In the rows, zero is written as 128.
Rotation paths and how fast each direction turns (degrees per step):
Each turn is a multiple of 5 degrees from 10 to 175, or 0.
Each row of a path follows its step; steps can be skipped.
Path 1:
step 1: [134 123 140 132 131 138 134 133 131 123 136 132 134 137 126 128 133 125
 125 137 128 127 126 135 124 134 140 128 116 129 129 125 126 134 128 127
 133 126 120 127 132 133 124 131 132 126]
step 10: [122 135 133 122 132 134 129 133 130 132 141 127 131 139 124 121 131 129
 128 131 125 128 124 127 121 133 133 134 122 132 128 128 130 132 137 128
 141 128 131 131 131 129 135 139 135 132]
step 13: [125 128 125 126 127 140 132 135 126 128 137 140 133 132 126 122 124 128
 130 124 125 122 130 114 128 131 131 125 122 124 129 126 132 123 126 126
 130 129 125 139 132 140 122 128 135 124]
step 17: [119 127 142 130 128 128 129 127 136 132 130 134 136 126 129 120 129 125
 126 130 128 128 128 128 121 128 136 122 127 133 133 126 122 123 119 114
 130 130 122 120 122 126 126 125 138 128]
step 21: [130 132 128 122 126 129 128 133 145 133 133 128 124 133 124 119 123 117
 128 135 128 125 134 135 120 128 135 127 132 124 130 130 133 134 131 133
 139 128 130 130 123 126 124 136 128 124]
step 22: [122 133 137 138 132 133 130 135 131 132 141 129 126 122 126 123 130 129
 127 125 127 128 120 117 126 128 123 127 126 126 118 128 125 117 131 135
 125 126 128 131 129 135 126 130 141 126]
step 24: [129 143 120 125 131 139 124 134 134 120 133 132 129 132 123 126 130 125
 124 131 125 121 137 127 128 127 132 122 130 121 124 126 129 129 127 129
 133 132 117 126 130 129 122 119 138 129]
step 28: [126 128 139 131 132 134 140 122 135 120 130 134 130 130 123 119 141 122
 125 133 129 123 124 127 130 129 132 136 124 123 129 128 127 125 124 127
 134 130 128 117 123 118 131 127 128 131]
step 38: [126 138 127 131 132 125 118 126 128 133 136 127 129 129 129 125 127 126
 135 124 132 126 120 127 118 139 123 115 131 129 127 120 127 117 128 128
 126 134 121 127 137 131 128 133 127 132]
step 39: [132 130 142 128 121 130 122 122 135 127 125 133 129 125 123 120 132 122
 128 136 134 126 123 139 133 124 127 138 130 122 132 133 127 124 136 126
 123 135 122 127 122 125 133 131 126 128]
[126 128 127 129 126 128 128 128 125 128 127 128 129 128 131 128 130 127
 127 129 127 130 129 127 129 126 126 124 131 127 129 127 130 123 130 129
 130 127 129 127 131 131 127 127 127 126]
160
[129 129 127 130 128 126 129 129 128 128 129 126 130 128 127 126 127 126
 130 128 131 127 130 124 128 130 125 130 130 129 129 126 128 127 131 128
 128 128 127 128 125 129 130 125 128 128]
130
[129 125 128 130 127 129 126 128 129 126 128 128 128 127 132 128 129 127
 131 128 130 130 131 130 126 128 128 131 127 130 128 129 131 128 130 129
 130 131 130 128 126 127 127 130 126 129]
160
[130 127 129 129 129 128 126 131 127 128 127 129 128 130 129 127 129 129
 131 129 128 127 127 129 132 131 128 127 127 128 128 128 125 128 130 125
 128 128 127 129 131 129 130 129 123 129]
10
[127 128 128 129 128 130 126 127 129 128 127 126 128 125 128 130 128 127
 127 126 127 128 132 125 129 132 128 128 125 127 126 127 127 125 127 126
 128 128 128 131 130 127 127 128 129 131]
160
[126 130 128 130 128 130 127 132 129 126 129 129 128 128 131 128 124 128
 126 127 131 130 128 129 130 129 130 128 127 126 128 128 129 130 127 130
 128 127 129 129 128 129 131 126 127 126]
35
[129 129 127 127 128 129 127 127 131 130 127 127 126 130 128 130 129 129
 128 126 130 127 132 130 129 126 131 128 132 126 129 129 128 126 129 129
 127 127 126 128 126 131 129 129 128 130]
120
Path 2:
step 0: [133 128 123 124 134 135 127 129 120 125 135 132 127 129 128 118 135 132
 122 133 127 120 134 126 123 132 124 141 128 133 131 122 124 121 133 130
 128 123 119 134 125 129 132 136 132 128]
step 8: [116 127 118 130 129 136 125 136 123 126 127 130 130 129 141 128 122 126
 135 127 123 125 135 124 131 129 126 137 127 123 124 126 125 133 132 126
 133 128 120 135 127 138 128 119 124 133]
step 9: [117 131 131 133 136 131 128 127 126 129 129 129 128 124 124 129 125 126
 132 139 129 115 120 128 140 131 127 130 133 126 129 127 133 123 139 126
 140 129 132 124 125 127 129 133 127 122]
step 11: [118 134 126 124 125 122 126 128 114 122 132 124 134 129 133 116 130 131
 127 122 123 122 132 126 131 132 125 138 126 124 127 128 125 121 127 124
 136 129 129 127 127 136 132 118 128 123]
step 19: [127 120 119 134 126 124 119 137 127 124 130 139 131 116 134 121 131 124
 129 134 128 126 128 132 132 131 131 136 133 132 128 129 132 132 128 130
 132 125 123 126 122 124 125 119 137 126]
step 20: [126 125 136 130 126 126 124 130 128 122 125 135 133 129 129 132 121 130
 128 124 128 118 128 120 129 129 128 125 134 128 134 124 131 126 127 123
 139 118 140 119 125 132 116 132 133 135]
step 27: [126 133 117 137 131 136 132 134 123 125 129 122 131 127 129 121 129 127
 128 125 120 129 134 133 130 126 131 135 131 129 127 125 121 126 126 126
 132 124 127 119 136 121 118 139 132 134]
step 38: [117 129 123 129 137 136 123 127 124 128 133 123 134 127 135 130 129 123
 135 123 124 128 129 119 134 130 124 136 122 128 127 134 127 135 137 126
 138 132 125 126 118 123 121 132 131 125]
step 41: [116 138 132 124 129 129 124 121 127 128 130 121 139 123 130 127 128 127
 127 126 127 117 127 121 129 134 126 132 122 126 128 136 131 124 131 125
 128 142 123 123 127 136 124 129 126 129]
step 42: [125 134 132 131 128 136 127 127 132 131 137 133 130 121 132 129 128 129
 122 137 121 123 134 121 127 125 132 132 123 130 131 125 123 119 140 136
 122 119 126 132 126 125 139 128 124 126]
[128 129 130 125 127 127 125 128 128 129 128 127 130 127 129 127 131 129
 126 128 125 130 128 125 128 128 125 125 127 129 127 126 128 130 127 130
 128 129 130 125 127 127 127 127 127 128]
40
[130 130 127 128 128 131 128 125 128 128 127 126 129 128 130 130 130 130
 128 130 128 129 127 128 127 129 127 128 125 127 126 129 129 127 127 128
 130 127 125 130 125 129 129 132 126 126]
10
[128 126 128 126 126 127 127 125 128 131 130 127 128 127 128 129 127 126
 129 129 128 125 130 131 126 126 127 129 128 126 126 124 126 127 126 130
 130 129 126 129 129 128 129 126 128 128]
140
[127 125 129 127 130 129 129 129 128 129 129 126 127 126 131 129 128 126
 126 130 129 126 125 127 126 129 130 128 128 128 128 130 131 129 130 131
 127 129 129 128 127 125 130 127 128 127]
110
[126 128 129 130 127 126 131 129 128 124 127 131 130 127 129 129 127 127
 129 129 128 127 127 127 131 126 127 130 127 128 128 126 129 128 125 130
 129 129 130 128 126 130 132 127 126 127]
10
[128 129 128 126 130 129 129 127 127 125 126 127 126 129 132 126 126 128
 129 128 129 128 130 129 127 127 126 128 128 124 128 132 128 128 127 131
 127 127 129 126 132 130 127 127 130 128]
110
Path 3:
step 1: [132 135 137 121 130 139 126 117 132 129 131 137 127 136 137 127 126 131
 125 123 123 142 131 138 124 135 124 132 122 130 123 135 123 128 129 127
 128 130 133 125 135 128 122 126 139 122]
step 2: [126 128 123 132 147 128 125 136 129 131 128 128 128 133 136 123 124 126
 124 119 130 124 133 136 121 132 120 133 130 123 132 128 127 130 141 130
 121 116 125 128 123 135 130 132 136 132]
step 3: [134 126 124 126 126 128 123 128 133 130 135 130 119 128 134 128 139 126
 128 127 133 135 128 138 132 133 119 130 136 125 133 119 125 123 126 128
 120 124 138 113 135 129 134 123 123 116]
step 10: [126 139 134 139 134 132 122 131 122 131 129 117 134 126 121 136 120 135
 125 119 127 127 125 134 125 128 135 133 134 137 130 123 131 123 134 121
 122 127 126 133 118 134 138 131 124 130]
step 12: [125 135 135 126 129 128 131 124 126 118 130 119 131 139 113 132 123 120
 131 126 131 122 122 132 138 125 130 132 138 120 130 130 122 123 127 132
 133 133 131 136 134 136 128 128 126 137]
step 15: [121 120 137 120 129 129 116 130 127 127 128 124 128 126 129 127 114 120
 132 132 120 132 136 143 122 126 126 134 126 120 136 128 121 128 127 130
 120 122 127 126 133 130 133 137 129 128]
step 33: [128 137 122 127 126 123 115 134 128 126 134 123 133 140 133 126 124 119
 134 128 124 133 133 133 127 132 125 133 126 132 134 122 118 129 134 132
 130 125 127 136 114 136 129 129 138 132]
step 34: [124 135 124 123 130 124 124 127 137 130 129 127 117 121 142 126 138 130
 130 131 126 127 128 129 123 141 124 129 133 137 128 127 134 122 130 133
 124 130 132 124 127 123 121 120 138 117]
step 37: [132 127 118 125 126 121 128 120 133 125 129 127 135 131 127 126 133 120
 126 121 140 116 124 116 130 133 128 123 131 120 125 126 132 120 126 116
 125 126 134 132 130 124 123 115 124 127]
step 39: [130 126 127 130 124 123 124 122 122 133 120 130 141 140 135 127 120 139
 127 132 127 125 120 125 122 128 135 129 130 135 127 135 141 131 124 119
 125 130 134 132 127 123 129 120 134 121]
[127 128 129 130 131 128 128 125 126 128 127 126 129 128 127 130 127 130
 129 127 130 130 129 130 127 126 125 129 129 126 130 130 128 130 125 126
 130 130 127 127 129 127 128 126 129 130]
25
[125 128 130 130 129 129 132 126 126 127 130 127 128 131 127 128 126 128
 127 132 127 128 127 127 128 128 128 130 127 128 129 129 128 126 130 126
 126 128 128 129 131 128 127 129 125 126]
25
[130 125 129 127 128 125 125 128 127 127 127 129 126 127 126 127 126 127
 129 131 126 128 127 126 129 127 129 126 128 128 127 130 127 130 126 126
 126 125 128 129 131 129 127 125 127 130]
45
[126 126 127 130 129 130 128 128 129 128 130 129 126 128 126 128 127 130
 131 129 126 126 128 128 127 128 129 128 128 128 128 128 132 127 127 130
 125 127 129 124 127 128 132 127 130 128]
90
[129 127 130 127 129 128 129 127 127 130 127 129 124 128 128 127 127 129
 127 129 127 129 130 129 127 130 129 126 128 128 129 125 128 123 126 128
 131 130 126 126 128 131 127 128 128 126]
175
[126 126 129 129 132 127 128 126 128 126 124 128 129 129 130 126 129 127
 127 127 128 126 128 126 129 128 128 123 128 128 130 128 131 130 128 130
 128 127 127 129 127 127 128 129 129 125]
155
[127 128 129 129 127 126 126 130 129 129 127 126 127 133 127 128 128 130
 128 126 132 126 126 126 127 130 130 128 129 128 127 130 128 127 130 128
 129 128 124 128 128 130 130 127 129 128]
175
[131 128 127 129 129 130 128 127 129 129 127 128 130 129 125 127 128 132
 130 128 125 127 130 129 126 129 129 129 126 130 130 129 126 131 129 126
 128 128 127 130 125 131 128 127 128 126]
125
